The same turns and mirrors carry the whole set onto itself, and each row onto the other rows of its family. Which rows share a family with each named row? Give them in list order.
These 40 rows form 5 families of 8 rows each.
J_378: [ 14 -12   9 -19   9   8   4  -1   7  -3  -5 -12 -19  22 -21   7  32]
J_71: [ 26  -1  23  -1  -9   0   7  -7  11 -37   4  13 -22  22  10   6   0]
J_691: [ 12 -24  -6  -5  11  -8 -13 -32  14 -12  -7   8  -2  -3 -24  21  -6]
J_456: [ -9  -9   1  -9 -33  -3   9  -8  18  -8   1  40 -20  -8  -8  13  -7]
J_747: [-17 -10  10   1 -13  -4  30 -14  11  25  -5  -1   4   2  -9   6   6]
J_931: [-12  -5  -1 -10  -7   3  32 -16  15  22 -10   1  10   5  -6   5   7]
J_141: [-11  -6  -2 -16 -24  -2   7 -13  18 -15   5  35 -12 -22 -10  12  -2]
J_223: [ 23 -22  31   0 -13  -1  -5  -6  33   2  -4   1  16  -8  -3  12  -4]
J_347: [ 10 -18  -9   1  15 -13  -8 -38  14  -9  -7   8 -11   0 -21  14  -4]
J_165: [ -7  -4   2 -12 -26  -3  -1 -16  12 -13  10  38 -20 -15  -8  13  -5]
J_333: [ 10 -35   8 -24 -27  -9  -5  -5   4   4  -4   8 -11  -5  21  -6  30]
J_440: [ 17  -3  30   0 -15   6   4 -11  15 -36   7  17 -23  18   6   4  -6]
J_701: [-10 -31   1  16  -8 -10  24 -13   9 -30   1  -3 -24  -6  -2 -11  18]
J_674: [  5 -17  14 -19   9  13  -9  -8   9   1  -4  -6 -19  26 -12  -1  34]
J_115: [  5 -30   7 -27 -31  -3   7   1  12   1  -5  23 -16  -8  13  -5  32]
J_697: [ -9  -3   3 -21 -26   3  -1  -4   9 -11   5  34 -19 -16  -7  11 -10]
J_77: [-16  -8   4  -5 -11   6  33  -7  10  18  -9  -3   5   4   0  -3  -3]
J_987: [ 13  -2  22   4  -8   7  10  -5   6 -33   4  20 -21  22   9  11  -8]
J_128: [-13 -33  -3  13  -6  -5  24 -11   0 -32  -3  -6  -8   1  -1 -10  10]
J_9: [ 26 -19  32 -10  -5 -10  -1  -6  25   6   5   6  15  -7  -2  19   2]
J_64: [ 13 -34   8 -18 -27  -9   4  -2  13  -2   0  10 -13   3  22  -3  38]
J_511: [  9 -17   7 -25   2  13   5   0   8   0  -7  -9 -18  28 -10   8  32]
J_588: [  9 -24  -3  13  13 -13  -9 -25  11 -22 -10   3  -4  -8 -20  16  -2]
J_371: [-11 -38   6  23  -2  -3  25 -13   7 -21  -1  -4 -14  -2  -1  -9  16]
J_628: [ 19   0  25  -1  -1  12  -2  -4  10 -33   3  18 -29  20  -4   4   3]
J_771: [ 10 -28   9 -23 -29 -12   8  -8   9  -5   2  15  -8  -4  28  -5  32]
J_928: [ 16 -31  -1   5  14  -9 -17 -32   9  -7  -7  11  -6  -2 -18  18   0]
J_404: [ -5 -21   5  19  -4  -4  26 -12  -4 -28  -3  -2 -18   6   3 -16  16]
J_838: [ 31 -16  26  -3  -7  -2   1  -5  34  -1   0   4  16  -1  -3  21  -3]
J_938: [-16  -7  -1  -6  -5   2  35 -10   6  20  -1  -2   4   2  -9   2   8]
J_105: [ 29 -23  26 -15  -9  -8  -2  -6  32   3  -6  14  13 -11  10  14   1]
J_323: [ 14 -36   5 -28 -22 -12   9   8  12  -1   3  18 -12   1  19  -1  28]
J_949: [-13 -34   1  12  -9 -10  26 -19   2 -22   4  -7 -13  -8   0 -14  17]
J_301: [ 27 -14  34  -9 -14   2   0  -6  35  -1  -2   6  17  -6  -4  17   8]
J_519: [  9 -21  -2 -16  17   4  -5  -8   6   0 -13  -7 -21  21  -9   7  32]
J_696: [-10   3   7 -12 -28  -2  11 -15  10  -2  -3  36 -10 -13  -7  13 -12]
J_560: [-11 -11  15  -7  -7   0  33  -6  13  19 -10  -7  13  -8  -3   5   7]
J_583: [  8 -19   7 -21   6  13  -1   3  -3  -1  -5   0 -22  21 -13  11  35]
J_387: [  3 -27  -5   4  12  -7 -16 -30  21 -14 -13   2  -4   4 -18  19  -4]
J_543: [ 17  -2  26  -4 -10   7   1  -7   1 -38  11  18 -17  19   1  -3  -2]

Which other rows belong to the same family as J_165? J_691, J_440, J_64, J_511, J_838, J_938, J_949
Which other rows belong to the same family as J_128? J_456, J_747, J_674, J_9, J_323, J_387, J_543
Which other rows belong to the same family as J_519? J_115, J_588, J_628, J_404, J_105, J_696, J_560
Which other rows belong to the same family as J_301? J_378, J_71, J_931, J_141, J_347, J_701, J_771

